In the rows, 128 means zero.
runs of hidden systems
zatip, path 1 (8 x 20)
[[150 169 108 125 131 137 104 108 149 133 178 130 116 116  52 108 182  96
  158 118]
 [186 200 112  96 108  76 118  90 124 138 172  90 147 116 165 136 133 127
  118 117]
 [145 107 115 118 169  52 122 118 134 149 165 150  91 186 153 148 128 107
  113 147]
 [ 62  86 137 117 113 100 140  65 153 132 161 137 166 130 106 132 119 133
   97 139]
 [129  87 116 135  99 189 127  95  85 140 139 109 139 130 161 130 112  97
   83 179]
 [147 119 125 145 146 197  98  99 145 124 171 140  79 132  76 108 145  93
  156 153]
 [181 198 136 107 107 136 104  55 147  97 157 101 136 103 123 124 108 137
  140 111]
 [189 154 106 111 167  83 109 101 110 110 121 151  94 181 158 147 104 112
  105 138]]
zatip, path 2 (8 x 20)
[[ 48 123 132 125 128 137  97  98 152 160 204 137 155 100 146 134 147 136
  132 121]
 [166  87 162 105  95 142 145  90 106 144 137  65  98 116 174 119 111 108
  141 165]
 [151 119 137 186 168 168 119 121 189 114 177 146  85 149 110 142  98 143
  126 147]
 [101 155 154  86 131 148  86  43 119  89 111 143 139 111 153 127  91 141
  144 111]
 [200 107 122 129 132 125 153 115 107  91  66 127 101 169 108 127  93 112
   98 156]
 [ 94 164  87 144 158 142 101 121 142 102 129 196 160 143  67 132 139 128
   99 112]
 [138 154 106  66  88 110 119 100  63 131  91 109 162 111 124 109 160  88
  122 120]
 [185 134  84 161 134 100 154 181 139 154 161 122 114 157  87 133 170  98
  108 146]]
fuduk, path 3 (8 x 20)
[[133 123 125 156 132 100 140 177 161 187 209  98 114 121 159 139 158 134
  137 133]
 [ 74  97 170 110 122 107 120 106 146 166 178  97 123 102 185 134 124 144
  157 130]
 [120  53 178 149 130 144 152 109 152 131 129 102  95 135 171 138  76 149
  130 159]
 [ 88  99 156 162 156 196 107  99 164  94 129 162 109 129 115 132  85 155
  134 135]
 [134 132 158 107 129 181 113  90 111  68  53 140 115 121 114 112  91 136
  149 121]
 [187 165 112 149 154 139 132 153 131  77  70 158 109 152  83 126 111 137
  123 117]
 [119 195  92 104 143  93 108 146 115 105  92 174 162 128  89 123 160 133
  127  84]
 [150 144  92 101 105  66 156 172  85 144  88 115 164 133 122 127 166 110
  104 118]]
lige, path 4 (8 x 20)
[[206 127 133 131 157  83 140 137 124 116 105 119  75 172 166 145  90 133
  123 144]
 [ 74 131 121 146 162 105 119 117 176 103 137 190 151 146  88 145 113 159
  105 110]
 [101 104 135  83  89 135 138  97  67 110  50 119 167 115 140 118 114 120
  110 133]
 [168 111  99 175 135 178 147 192 120 135 112 133 105 146  74 117 156  99
  117 152]
 [ 99 192 123 116 119 146  91 128 142 139 165 127 152  75 109 111 171 135
  170  87]
 [193 150 131  97 119  68 137 144  96 147 121  82 104 136 194 132 127 122
  135 127]
 [111 115 114 168 168  78 141 154 186 146 186 157 122 162 119 153 128 147
  105 132]
 [ 50  95 153  91  96 120 128  72 112 129 116 121 177 103 160 127 110 143
  113 126]]
merur, path 5 (8 x 20)
[[196 146 148  95 153 113 105 103 113 108 103 122  60 148 136 118 124 109
  176 127]
 [161 162 125 145 157  82 131  94 188  92 148 148 128 156 100 148  91 160
  105 116]
 [ 84 132  98  90 138 102 102  81  82 116 107 174 168 155 157 144 109 117
   75 134]
 [132  69 107 131 107 139 165 121 106 126  92 130 136 151  57 112 144  87
   95 164]
 [132 171  91 154 100 184 114 129 135 145 184 118 168  95  89 120 164 109
  108 131]
 [174 165 116  84 121 110  99 131  82 160 144  99  98 117 158 110 174  88
  166 123]
 [185 132 144 137 136  55 152 122 186 142 180  94  96 142 119 136 126 139
  140 129]
 [ 85 129 132 113 140  92 103  75 135 139 178 137 152 138 199 159  95 146
   96 132]]
rufop, path 6 (8 x 20)
[[118 152 121  72 153  32 112  89 131 121 127 157 127 152 106 128 148 119
  141 102]
 [152 112  98 119 107  73 159 105 106 131 121 122 161 164 139 146 113 116
   53 153]
 [ 79  88  88 150 139 168 114 139 100 160 158 166 139 147 117 132 154  90
   89 164]
 [121 100 143 108  80 172 137  95 116 147 142  85 129  89  87  93 165  95
  156 147]
 [201 163 134 145 128 152 111 116 147 144 194  84  89 117 159 128 126 122
  150 141]
 [114 144 148  96 172  70  89  90 158 130 170 154  88 145 137 132 133 131
  169 108]
 [143 106 142 100 119  62 152  62 131 103 111 122 142 157 140 143  84 138
   90 141]
 [109  98  93 156 151 165 115 109 109 122 130 176 140 171 132 149 103 108
   65 166]]
fuduk, path 7 (8 x 20)
[[156 139 115 152 101 108 172 205 148 153 125  92 140 104  78 115 178 133
  142 111]
 [105 167 122 135 126 109 116 193 123 170 162 114 151  93 192 139 155 152
  142  98]
 [101  70 164 113 131  80 149 170 128 172 128 100  92 127 161 122 149 130
  172 130]
 [ 91  91 161 174 118 131 163 149 190 136 157 102 146 107 143 139 100 179
  120 131]
 [ 63  89 162 132 142 187 105 138 110 124 103 145 113 114 185 132 101 150
  150 134]
 [139  85 172 144 131 171 155 139 153  95  73 122  88 124  82 108 109 144
  168 128]
 [133 183 134 156 145 166 115 155 153  81  96 154 142 109 124 136  97 180
  137  90]
 [122 142 128  96 156 102 117 167  87 104  41 165 112 141 131 119 142 129
  159  96]]
rufop, path 8 (8 x 20)
[[130 138 155 103  94  45 160 119 164 140 143  81 156 103 125 125 135 157
  143 100]
 [126 106 127 148 145 106 130 155 117 153 145 127 123 153 226 161  93 144
   91 147]
 [ 46  47 154 141 147 142 137 132 148 133 117 163 118 137  90 122 129 133
  139 136]
 [139 121 152 139  78 195 146  92 132 102 110  79 157  89 134 121  86 149
  115 141]
 [155 154 130 149 174 193  81 152 120 112 122 158  71 132 149 128 119 127
  166 124]
 [136 167 149 101 136  86 130 106 159  91  97 138 127 119  63 109 138 146
  166  83]
 [173 182 101 121 123  85 131 134 104 107  98 127 161 146 179 153 100 144
   77 117]
 [ 81 100  92 136 165 108 125 185 102 144 102 191 127 164 102 130 160 106
  112 130]]
Sar, path 9 (8 x 20)
[[ 81 109 167 124 124  73 161 154 157 119  89 119 155 115 141 134 110 181
  138 101]
 [ 93  98 144 159 136 159 140 190 110 124  75 140 135 131 185 142  94 164
  115 129]
 [ 84  89 155 152 137 186 132 181 135 125  86 141 106 106  97 108 142 141
  174 120]
 [161 167 155 150 110 161 138 176 151 113 102  94 124  86 126 119 122 168
  169  94]
 [145 169 131 137 173 106 106 203 130 133 113 148  89 131 165 135 141 150
  172  94]
 [ 94 134 145 115 142  52 149 177 150 124  85 144 141 123 112 125 145 164
  155  85]
 [101 121 125 145 119 112 158 201 111 130  75 126 167 122 175 143 113 166
   97 114]
 [ 70  80 133 151 135 165 135 209 111 157  97 143 121 116 132 117 155 131
  148 130]]
merur, path 10 (8 x 20)
[[ 93 148 108  89 123  62 115 111  92 146 134 138 176 135 196 152 126 134
   87 116]
 [109  35 132 133 117 110 173 144 116 154 113 115 118 153 110 128 140 102
  105 169]
 [ 91 123 131 160  95 200 127 115 155 145 187 109 160  83 111 121 135 134
  119 137]
 [160 143 139 101 120 174  92 125  77 141 122 101  86 106 179 113 140 103
  176 134]
 [189 141 158 147 162 104 137 130 187 113 147 117  65 142  97 128 116 144
  171 122]
 [106 176 130 113 149  94  96  82 143  99 141 159 157 132 177 157  85 167
  106 100]
 [114  70 128 105 141 106 142 115  82 111  57 160 119 174 132 133 107 106
   98 154]
 [100 110 108 170 114 176 147 126 158 117 137 147 167 122  43 123 137 125
   91 139]]
gavaz, path 11 (8 x 20)
[[115 149 124 137 159 171  80 166  94 142 140 150 107 128 218 145 122 132
  139 127]
 [121  89 183 113 140 103 150 123 167 118 104 116  84 124  87 107 130 143
  192 113]
 [152 162 124 166 114 145 141 132 153 100 124 119 171 121 161 154  74 177
   78 123]
 [ 82 109 126 111 174 140  96 159  78 125  75 185  93 153 157 126 137 112
  151 123]
 [136 111 148 142  93 130 181 135 165 107  90  99 147 107  43 105 135 146
  136 119]
 [145 190  89 154 128 171 100 175  99 129 132 139 160 116 179 147 128 138
   96 117]
 [110 114 146 101 156  90 120 167 120 145 102 139  81 130 108 106 179 114
  197 106]
 [159 151 133 159  93  97 176 145 182 125 145  81 176 103 119 139 111 172
  104 116]]
lige, path 12 (8 x 20)
[[144  84 143 174 114 211 151 172 114 124  93 108 115 124 149 128 102 136
  116 159]
 [106 143 153 151 157 189  96 160 153 119 127 149  91 102 105 110 143 141
  194 105]
 [177 182 161 105 119 101 129 133 134  99  89  96 117 105 158 127 107 166
  168  90]
 [145 149 109 153 177  83 129 188 137 117 105 172 117 170 154 157 107 158
  109 115]
 [ 42 108 134 110 129  80 143 144 133 122  86 159 173 121 104 127 141 155
  124 101]
 [130  97 123 144  81 154 174 181  90 137  73  92 168 110 138 124 128 131
   96 143]
 [106 121 118 171 140 186 119 209 130 161 147 135 108 106 117 116 173 121
  157 125]
 [136 161 171 108 106 113 126 143 146 145 144  78 118  78 157 113 143 156
  192  94]]
Sar, path 13 (8 x 20)
[[148 121 144 176 160 170 120 169 175 146 176 124  67 122 110 122 146 131
  174 134]
 [123 188 165  95 128 101 103  99 158 110 140 112 131  92 145 122 121 168
  178  80]
 [164 123 138 121 163  67 138 150 117 109  79 143  96 169 180 145  89 150
  122 125]
 [ 53  99 119 150 153 123 136 150 148 110  98 191 156 145  83 140 124 148
  103 117]
 [117 126 131 119  80 182 145 142  77 111  56 107 170  93 130 110 126 127
  117 124]
 [178 122 114 173 143 175 134 206 127 148 132 117  81 131 109 118 161 104
  149 144]
 [114 190 131 121 124 109 107 142 163 144 176 117 139  86 108 116 173 145
  176  82]
 [163 148 140  97 127  47 140 145 109 143 111  97 121 133 203 143 118 146
  134 113]]
gavaz, path 14 (8 x 20)
[[141 109  92 126 140  87 136 141 124 166 165 135 111 159  77 120 183  77
  119 149]
 [108 148 112 110  87 107 125  84 138 164 202  95 179  99 126 128 159 117
  104 127]
 [160 107 126 104 128 116 116 107  92 172 172  93  91 142 192 131 137  87
  129 163]
 [120  93 147 142 144 123 125  76 183 145 203 125  93 140 102 129 124 122
  141 151]
 [128 130 145 104 113 141 107  31 120 109 148 115 146 125 179 140  79 131
  105 143]
 [156  84 128 123 159 149 116  84 107 106 110 156  73 179 115 127 104  91
  120 168]
 [116 141 116 123 122 150 116  52 149  84 133 157 154 131  50 121 118 122
  104 128]
 [173 171  93  89 115 136 100  84  63 109  98 133 143 141 133 124 130  88
   99 135]]

runs to name
path 15 (2 x 20)
[[147 112 184 136 131 123 130 109 177 143 182  81  82 110 156 124 110 151
  178 131]
 [127 123 169 127 156 137 103  84 146 107 140 131  98 135 201 148  65 161
  140 132]]
 => merur
path 16 (2 x 20)
[[156 145 148  86 102 179  99  59  85 110 108  99 113 104 140 106 119 102
  155 134]
 [213 158 111 150 160 132 118 113 155 101 146 141  78 163  83 130 121 113
  131 142]]
 => gavaz
path 17 (2 x 20)
[[ 90  87 126  89 131  94 144 139  89 131  69 150 124 144  77 106 170  97
  141 124]
 [155 143  97 164  78 150 168 155 140 140 147  87 183 101  87 124 147 128
   84 135]]
 => gavaz
path 18 (2 x 20)
[[ 78 103 113 115  84  94 152 127 118 172 161 101 188 110 133 128 159 119
   89 136]
 [127  79 131 135  96 157 142 152 101 184 158  74 121 112 162 120 153  99
  127 167]]
 => merur
path 19 (2 x 20)
[[132 155 132 124  74 115 155 134 119 125 112  80 197  87 168 136 111 160
   98 112]
 [121  84 122 147 164 149 114 186  95 167 135 146  79 155 175 134 144 102
  138 156]]
 => Sar
path 20 (2 x 20)
[[112 145 107 147  99 214 123 126 118 112 113 134 164  96  67 107 145 116
  120 129]
 [188 194 113 108 123 156  95 143  91 125 115 113 109 105 126 110 162 104
  166 109]]
 => gavaz
path 21 (2 x 20)
[[144  74 127 156  95 108 188 156 129 148 122  84 153 139 143 142 111 135
   77 161]
 [ 55  93 126 166 142 199 107 148 138 155 170 153 132 112 133 128 141 128
  128 142]]
 => lige
path 22 (2 x 20)
[[199 193 106 164 136 129 139 173 146  91  97 132 133 131 112 137 112 159
  111 105]
 [ 95 169  90 108 162 104  89 174  92 134 106 185 134 138 122 125 172 116
  142  95]]
 => Sar
path 23 (2 x 20)
[[166 177 111 113 113 156  96  88 131 136 184 108 120 101  85 106 173  93
  156 125]
 [192 184 111  94 134  84  98  87 113 141 177 110 110 140 162 133 137 104
  132 130]]
 => lige
path 24 (2 x 20)
[[ 57 101 150 100 132 144 105 102 132 148 148 141 115 103  94 104 170 106
  182 120]
 [207 146 145 132  81 142 155  99 139 120 139  53 132 103 145 125  98 137
  118 144]]
 => gavaz
path 25 (2 x 20)
[[ 67 138 143 111 143 188  87 109 104  94  82 172 133 107 137 116 116 141
  153 105]
 [198 133 139 119 125 127 153 156 111  99  47 108  95 133  97 107 129 123
  156 125]]
 => lige
path 26 (2 x 20)
[[152 130 120 173  85 146 173 135 172 133 162  85 175 104  92 131 123 147
   91 137]
 [111 150 115 118 155 168  66 135  88 155 167 149 103 125 202 136 138 107
  147 133]]
 => zatip
path 27 (2 x 20)
[[127 168 147 103 140 112  92 117 110 134 147 116 125 112 230 145 106 154
  144 109]
 [141  59 165 128 157  82 160 127 146 119  93 129  70 170 123 130 105 131
  144 146]]
 => zatip
path 28 (2 x 20)
[[143 187  96 116 128  71 133 168 106 114  84 143 175 135 146 144 132 148
   96  92]
 [ 84 107  94 125 134  75 147 198 102 158 103 154 154 144 117 131 174 118
  108 121]]
 => lige
